One turn moves every row onto another: examples first, then more rows asked:
Kubu: [ 1.65  2.35 -0.79  0.01  1.27 -1.68  1.74  2.07 -1.25  3.40 -1.05 -2.48
 -0.99 -0.66 -0.22  4.00 -2.48 -1.56 -1.69 -0.18  0.45 -1.09  0.19 -0.19
 -2.39  1.39]
zafuv: [-1.87  1.96 -0.40  0.02  2.96 -1.22  0.67 -0.27  2.55  0.68 -0.32  0.52
  0.30  1.25  1.77 -1.40 -0.06  0.00 -0.54 -1.32 -0.63  3.07 -4.30 -2.20
  0.55 -0.06]
Vigap: [ 1.27 -2.82  1.26  1.27  2.46 -1.42  1.64 -1.88 -1.18  0.01 -0.11 -0.32
 -2.05  0.49 -0.01 -3.26  2.41  0.62 -0.37  0.15  0.10  0.54  1.41 -5.18
  0.31  0.45]
gapo: [ 2.78  0.58 -0.94 -0.03 -1.38  1.40 -2.73 -1.02  0.46 -0.38 -0.46  0.42
 -2.43 -2.34 -0.27  3.00  0.56 -2.29  2.87  0.77  1.97 -1.01 -0.19  1.19
 -0.51  0.16]
Tupub: [ 0.05  2.86  1.19 -0.37 -1.43 -3.15 -1.60  0.24  1.68 -0.10 -0.20 -1.86
  2.56 -0.83 -0.10  0.48 -0.56 -1.40  0.77  0.84  1.10 -1.46  3.87  1.44
 -0.89  1.01]
kap: [-2.92  3.82 -0.90  0.40  3.14 -0.61  1.26  0.48  1.82 -0.23  0.74  0.36
  0.07  1.17  0.48  0.16 -0.48  0.80  0.53  0.17 -0.54  0.18 -3.56 -3.61
 -0.75 -0.32]
sised: [-1.73  0.54 -1.61 -0.82  0.46  2.59  1.47  4.04  0.25  1.62  1.64 -0.79
 -0.90 -1.34 -1.63  0.02 -2.48  0.54 -0.19  0.90  0.16  0.48  1.98  2.13
  2.22  0.68]
sudo: [-1.82 -0.24 -0.63  2.38  1.21  0.05  0.59 -2.01 -1.61 -0.66 -1.39 -1.05
 -3.61 -1.58  2.16 -1.08 -1.41 -0.87 -2.04 -0.18 -0.05  0.97  1.39 -1.20
 -1.96 -2.90]
vig: [-0.09  1.60  0.16  0.35  1.45 -1.67 -2.75 -0.73  1.68 -2.18 -2.03  0.96
  2.29 -1.21 -0.93 -1.70 -0.93  1.08  0.58  0.06 -0.69 -0.32  4.44  1.55
  0.48  1.39]
Romer: [ 0.58 -2.42  1.20 -1.02 -1.66  0.40  2.16  1.52  2.07  1.12  1.85 -0.28
 -1.39  0.17 -1.43  2.20 -0.27  0.35  2.29  2.47 -0.77 -1.46  0.26 -0.31
  2.91  2.51]
kadin: [-0.62  0.18  2.84 -0.40 -0.47  1.08  2.08  0.64 -1.83  0.11  2.76 -1.31
  0.23 -0.68  0.71 -1.94  2.22 -3.37 -0.93  1.32  1.27  0.60 -0.23 -2.49
 -2.80 -1.18]
beze: [ 2.62  1.95  1.72  3.13  1.50 -1.15 -1.23 -1.25 -4.20 -1.29  0.13 -0.54
 -2.18  2.39 -1.35 -2.49 -1.06 -0.73 -1.28 -0.67  1.06 -1.48 -0.48 -0.77
  1.94  1.74]
Kuv: [-1.83  1.75 -0.81  0.04  0.64 -2.13  1.77 -0.51  2.38 -0.74 -0.20  0.58
  0.67  2.63  2.27  1.25  0.38 -0.25 -0.57  0.36 -1.01  1.06 -3.79 -3.82
  0.34  0.15]
Bur: [ 4.05 -0.63 -4.17 -0.40 -0.79 -0.06 -1.24  2.20 -1.04 -0.26  0.74 -0.08
  1.09  0.53 -0.58  0.02  2.87 -1.65  1.00 -0.69  3.74  0.58  0.94 -0.32
  1.59  0.03]
vak: [ 2.64  0.19 -2.30 -0.81  1.22  1.88 -0.97  1.19 -1.50  0.73 -2.65  0.83
 -1.12 -2.39 -0.12  2.89  1.83  1.48  1.46 -1.67 -0.64  1.94  3.38 -0.98
  1.26  1.21]
zoput: [ 1.88  0.02  4.75  1.48 -0.09  0.06 -0.02 -0.89 -5.22 -0.61  0.84  0.10
  0.28  0.84 -0.20 -0.20  0.79  0.22  0.87 -0.46 -1.81  0.51 -2.04  1.41
  0.22  0.67]
vipo: [ 0.82  2.47  1.19  2.27 -0.38 -2.51  1.25  0.45 -5.81  1.37 -0.21 -3.17
 -1.26  1.81  1.24  1.25 -0.78  0.36 -1.47 -1.79 -0.11 -0.07  0.86  0.43
  0.49 -0.51]
Kelol: [ 3.04 -0.50 -2.45  1.72  4.02  0.45 -0.83  0.59 -1.20 -1.78 -2.05  2.43
  0.00  0.94 -2.07 -1.49 -2.49 -0.82 -2.96 -0.17 -0.18 -0.51 -0.70 -0.37
  0.42  2.11]
punus: [ 1.35 -0.96  1.22 -0.34 -0.17 -3.91 -1.57 -0.23  1.61 -0.51  0.04 -0.12
  4.72 -0.04 -0.25 -1.30  1.87  1.25  2.27 -0.01 -0.09  0.40  3.00  1.52
  0.08  0.73]
gatu: [ 0.60 -4.22 -2.37  0.69 -0.20 -0.42  0.45  0.55  2.17  0.37  0.37  0.26
 -1.91  0.78 -0.35 -1.66 -2.11  0.35  0.22  0.44  0.75  0.91  0.16  2.54
  4.21  0.29]
kapur: [ 3.65 -3.65  0.91  0.21  0.84 -1.62  1.37  0.07 -1.45  0.77  1.11  0.80
  2.14  0.59 -0.86  1.87  1.16  0.51  1.96  0.64 -1.01 -0.24 -3.90  0.90
 -1.94 -0.02]

vak turns into Bur
Romer turns into sised
And these:
kapur turns into Kubu
Vigap turns into kadin
Tupub turns into vig
beze turns into zoput
zafuv turns into Kuv

One turn moves every row onto another: examples first, then more rows asked:
Bovim: [ 0.11 -1.54  0.81 -1.30  2.14 -0.17  3.56 -4.02 -1.40  1.12  2.69  0.34
 -4.15 -0.24]
Kaso: [-1.18 -1.74  4.08  1.24  4.53  1.36  3.93  1.05 -1.77 -2.38 -0.07 -0.43
 -1.29 -1.06]
nidi: [ 1.30 -5.75  1.07 -1.68  3.31  1.82  0.61 -2.26 -2.16 -2.71  1.91 -1.44
 -1.64 -1.77]
ler: [-0.63 -4.02  2.11 -1.94  3.74 -0.38  0.28 -0.16 -2.95 -2.27  2.79 -0.85
 -2.89 -3.32]
figen: [ 5.21 -1.86  1.03 -2.84  3.17  1.63  1.48  0.87 -1.31 -3.45  0.80  2.04
 -6.24 -0.09]
gaz: [ 5.69 -3.00  0.78  1.92  2.59  2.28  0.88 -2.61 -0.03 -1.36  0.56  0.67
 -0.57 -0.35]
senal: [ 5.20 -2.03  1.51 -2.37  4.40  0.22  3.02  1.18 -1.42 -3.63  1.08  2.38
 -5.71 -0.90]
veket: [ 3.28 -0.43  1.74 -1.81  3.52  1.44  3.57 -0.65 -1.10 -3.84 -1.69  1.71
 -6.46 -0.53]
Feti: [ 3.63 -3.44  1.84 -0.19  3.09  2.05  2.49  0.82 -1.01  0.39  4.52  0.66
 -1.16  2.10]
sizoz: [ 2.29 -3.96  3.20  0.89  5.15  0.97  4.50  1.04 -1.33 -1.84  2.73  0.23
  0.07 -0.07]
gesiz: [-1.39 -1.44  1.99 -1.59  2.94 -1.64  2.11 -1.27 -2.47  0.14  3.24  0.27
 -4.51 -2.44]
bovi: [ 1.72 -4.25  0.33 -1.27  2.23  1.99  2.58 -4.78 -1.16 -0.56  1.86 -0.60
 -2.36  0.09]
semup: [ 1.39  2.00  2.27  1.64  1.93 -1.14  0.63 -0.32 -1.05  1.05  1.14  1.82
 -4.33 -1.94]
renu: [ 3.95 -1.01  1.97 -1.71  4.56  0.03  4.38  0.26 -1.22 -3.90 -0.42  2.22
 -5.84 -1.21]
vid: [ 3.86 -3.42  2.25  1.80  3.94  1.21 -0.68  0.33 -1.39 -3.43  0.16  0.00
 -0.46 -3.05]
Modu: [ 3.16  0.06 -0.17  1.23  6.19 -1.73 -0.66  0.07 -2.71 -0.29  3.20 -0.19
 -3.64  2.05]
bifad: [ 3.98 -1.05  1.16 -2.59  2.59  2.45  1.74 -0.15 -1.15 -3.47 -0.94  1.55
 -6.58  0.13]
Duve: [ 1.28 -0.47  0.29  1.83  5.97  0.99 -1.38 -1.16 -2.81 -2.91 -0.92 -2.04
 -2.94  1.51]
dobap: [ 4.14  0.33  0.83  1.82  1.34  0.92  1.68 -2.88  0.19  1.41  1.30  1.75
 -3.07  0.40]
nofa: [ 3.53 -0.46  0.03  2.31  7.17 -1.76  2.04 -1.74 -2.24 -0.84  1.87 -0.18
 -2.60  1.95]
fas: [ 1.90 -0.01  0.12  0.96  5.40  0.01 -2.64  0.46 -3.18 -1.51  1.45 -1.23
 -3.91  1.76]
nir: [-1.93  0.14  3.47  0.25  1.98  2.74  1.71  0.88 -1.66 -0.46  0.18 -0.51
 -3.38  0.72]
nozup: [ 2.29 -0.70  0.26  2.65  6.96 -0.04  1.51 -2.52 -2.28 -2.47 -0.67 -1.23
 -2.18  1.73]
Kogo: [ 1.15 -0.36  3.11  1.67  3.50 -0.87 -0.72  1.63 -1.93 -2.11  0.58  0.64
 -2.74 -4.02]
vevid: [ 1.05 -0.88  1.97 -0.66  1.02  3.18  0.74  0.77 -1.22  1.23  2.93  0.24
 -3.31  2.57]

bifad turns into veket
Modu turns into fas
sizoz turns into Feti
And these:
vid turns into gaz
bovi turns into Bovim

One turn moves every row onto another: examples first, then more rows asked:
Zibod: [-2.76  0.79 -1.78 -1.94 -1.25 -2.09 -1.55 -0.35  2.74  0.02  0.75  1.09
 -1.19  0.64 -0.44 -1.88  2.12  2.16  1.92]
vana: [-1.99  0.79 -2.27 -1.13  0.01 -1.87 -1.85 -0.88  3.17  1.07  0.66  2.01
 -1.04  0.22 -0.52 -1.71  2.23  2.18  1.15]
batid: [-1.28 -0.03  2.28  1.20  0.48  0.04  1.26  1.57  0.99  1.59  1.32  2.49
 -0.15 -1.34  2.48  2.59  4.12  0.98 -0.18]
Roke: [ 2.19 -2.55  1.52  1.41 -0.24 -0.81 -0.19 -0.47 -1.18  1.53 -3.16  2.45
  2.39  0.16  0.68  0.16  0.77 -2.13  1.30]
fege: [ 1.64 -2.45  1.67  1.87 -1.18 -0.79  0.65 -0.17 -1.28  1.90 -2.52  2.58
  1.96  0.67  0.09  0.24  0.17 -3.11  1.48]
dazu: [ 1.00 -0.15  0.62  0.97 -1.88 -0.03  1.14 -0.61  3.29  4.03 -1.35 -0.21
 -3.42 -2.02 -2.53 -1.41 -0.46 -0.77  1.46]
lusal: [-0.13  0.60  0.88 -2.25 -1.42  1.72  1.29 -1.42 -0.34  1.77  0.54 -3.22
 -3.32  0.34 -2.17 -2.13 -2.01 -1.82 -0.74]
gine: [-1.24  0.48  2.39  0.80  0.13 -0.66  1.31  1.30  1.63  0.12  1.64  2.19
  0.76 -1.81  3.20  2.32  3.49  1.15 -0.68]
pud: [ 1.86 -3.30  1.18  2.04 -1.28 -1.32  0.23 -0.09 -2.12  0.39 -2.30  1.41
  1.77  0.69  0.86  1.56  0.48 -1.83  1.59]
depom: [ 1.97 -1.74  1.91  1.91 -1.60 -0.98  0.00  0.03 -1.13  1.14 -2.58  1.54
  2.68  0.31  1.34  0.09  0.79 -2.89  0.71]
muf: [ 2.31  0.95  0.51  1.04 -2.06  0.44  1.33 -1.07  2.99  3.07 -0.98 -1.57
 -2.67 -1.56 -2.42 -1.43 -0.29 -1.41  1.85]
sifu: [-3.75 -0.72  2.28 -0.99  0.68  1.27  1.66  0.99 -3.05 -0.28  1.14 -1.24
 -1.14 -0.22  2.50  2.17  1.54 -0.63 -1.79]
roris: [ 0.68  1.06  0.96 -1.99 -0.51  2.00  1.55 -0.30 -0.41  1.79  1.12 -2.94
 -3.47  0.68 -2.69 -2.41 -1.40 -1.96 -0.16]
Zomo: [ 0.52  0.82  1.65 -2.19 -0.55  2.16  1.02 -0.64 -0.34  2.22  1.09 -2.71
 -3.83  0.88 -1.76 -2.71 -1.38 -1.95 -1.03]
rik: [ 1.78  0.35  0.26  0.97 -1.68  0.89  0.99 -0.84  3.44  4.46 -1.58 -0.57
 -2.48 -0.91 -2.23 -1.34  0.23 -1.37  1.30]
Vebol: [ 1.40  0.58 -0.11  1.78 -1.06  0.26  1.79 -1.69  3.49  3.74 -1.38 -0.64
 -1.92 -0.87 -2.49 -1.79 -0.51 -0.74  1.80]
Pame: [-3.09  0.88 -0.51 -1.45  1.60 -0.81 -0.43 -1.56 -0.64 -1.05  1.90 -2.91
 -1.73  0.42  0.02 -2.45  1.13  2.50 -0.39]
Suzok: [ 1.92 -2.52  1.45 -1.12  2.74  0.53  1.01 -1.90 -3.56 -0.57 -1.70 -1.56
  0.11 -0.56  0.85 -0.95 -1.45 -1.63 -0.45]
folov: [ 1.19 -2.47  0.54 -1.04  2.66  0.62  1.19 -1.73 -3.69 -0.74 -1.73 -1.91
  0.29 -0.72  0.17 -0.98 -1.45 -2.06 -0.28]
fumip: [ 1.90 -2.08  1.24  0.70 -1.12 -1.22  0.12  0.04 -1.95  0.49 -3.09  1.58
  2.15 -0.01  0.68  0.82  0.18 -3.18  1.44]
Varip: [-2.60  0.41 -2.19 -1.26 -1.41 -1.72 -1.07 -1.23  3.94  0.34  0.39  1.55
 -1.28 -0.61  0.16 -1.68  1.45  1.90  0.91]
Tepiz: [-1.04  0.72  1.68  1.64 -0.11 -0.81  1.12  1.96  0.52  0.44  2.31  1.40
 -0.64 -0.64  2.27  3.23  3.70  1.42 -0.79]
pep: [-3.64 -0.99  2.07 -0.57  1.30  1.93  2.18  1.27 -3.16  0.07  0.89 -1.70
 -2.18 -0.40  1.81  1.50  1.52 -0.99 -1.84]
bol: [-3.10  0.64 -1.07 -1.37  2.14 -0.66 -0.69 -1.02 -1.27 -1.11  1.65 -2.30
 -2.17  0.91 -0.60 -2.67  1.65  2.32  0.54]
Doli: [-3.57 -1.36  2.21 -1.12  1.30  1.60  1.71  1.19 -2.89  0.36  0.79 -0.74
 -2.72 -0.57  2.46  2.13  1.62 -0.39 -1.77]
suti: [-2.96  1.11 -2.10 -1.38 -0.47 -1.96 -0.79 -0.59  3.17  0.99  1.10  2.54
 -1.08  0.70 -0.61 -1.13  1.77  1.88  1.12]
kapu: [ 1.56  0.18  0.11  2.22 -2.70  0.31  0.64 -1.35  3.05  3.38 -2.14 -1.22
 -2.17 -1.49 -1.65 -1.76 -0.23 -1.66  1.05]
dakuv: [-1.82  0.57  2.47  1.18  0.44 -0.50  1.91  1.96  0.76  0.42  0.75  1.12
 -0.12 -1.76  2.73  2.86  3.96  1.03  0.10]
Nokug: [ 1.52 -1.89  1.52 -0.21  1.86  0.20  1.37 -2.14 -3.83 -0.37 -1.78 -2.20
  0.56 -0.67  0.71 -0.19 -1.41 -1.94 -0.41]
povev: [-3.61 -1.02  2.16 -0.52  1.51  1.45  2.21  1.39 -2.98 -0.30  0.89 -1.05
 -2.14 -0.58  1.90  2.22  1.77 -0.46 -1.00]
soral: [-2.93  0.38 -0.62 -1.43  2.34 -0.52 -0.81 -1.28 -1.63 -1.19  1.72 -2.69
 -1.29  0.91 -0.12 -3.31  1.32  1.89 -0.39]
Vemo: [ 2.27 -0.40  0.34  1.06 -2.02  0.88  2.47 -0.94  3.15  3.23 -1.64 -1.38
 -2.35 -0.25 -1.88 -0.73 -0.90 -1.16  1.59]
lekeb: [-2.85  0.36 -0.64 -1.12  2.31 -0.77 -1.52 -1.09 -1.29 -0.66  1.13 -2.57
 -2.31  0.93  0.16 -3.04  1.51  2.19 -0.28]
nad: [-2.26  0.58 -1.02 -2.26  0.08 -2.41 -1.04 -0.43  3.26  0.46  0.26  2.15
 -0.46 -0.24 -0.12 -1.97  1.55  2.71  1.24]
muri: [-1.38  1.29 -2.70 -2.00 -0.59 -2.17 -0.83 -0.74  3.36  0.31  0.58  0.78
 -0.94  1.67 -0.68 -1.34  1.09  2.03  1.07]
zepif: [ 1.62 -2.11  1.27 -0.94  2.50  0.48  1.69 -1.40 -3.86 -0.85 -1.98 -1.62
  0.30 -0.36  0.00 -0.33 -1.30 -2.12  0.15]
muzo: [-1.08  1.09  3.35  1.20  0.37 -0.98  1.50  2.60  0.51  1.59  0.73  2.26
  0.38 -1.35  2.19  2.21  3.35  0.67 -0.62]
sivor: [-0.83  0.26  2.29  2.15  0.90 -0.86  1.72  1.19  0.41  0.72  1.48  2.58
  0.75 -1.69  2.19  2.68  3.44  1.05 -0.11]
Ditib: [ 1.86 -1.89  1.35  1.93 -0.85 -2.07 -0.56 -0.07 -1.97  1.73 -3.45  1.68
  1.49 -0.36  0.06 -0.18  0.27 -2.38  1.35]
tato: [-0.19  0.56  0.95 -2.11 -0.30  2.40  1.76 -0.52 -0.61  1.60  1.50 -3.01
 -3.39  0.24 -2.07 -2.37 -1.31 -1.77 -1.07]

folov turns into pep
vana turns into rik
And these:
bol turns into roris
lusal turns into Nokug
muf turns into fumip
lekeb turns into Zomo
kapu turns into depom
nad turns into dazu
sivor turns into suti
muri turns into Vemo

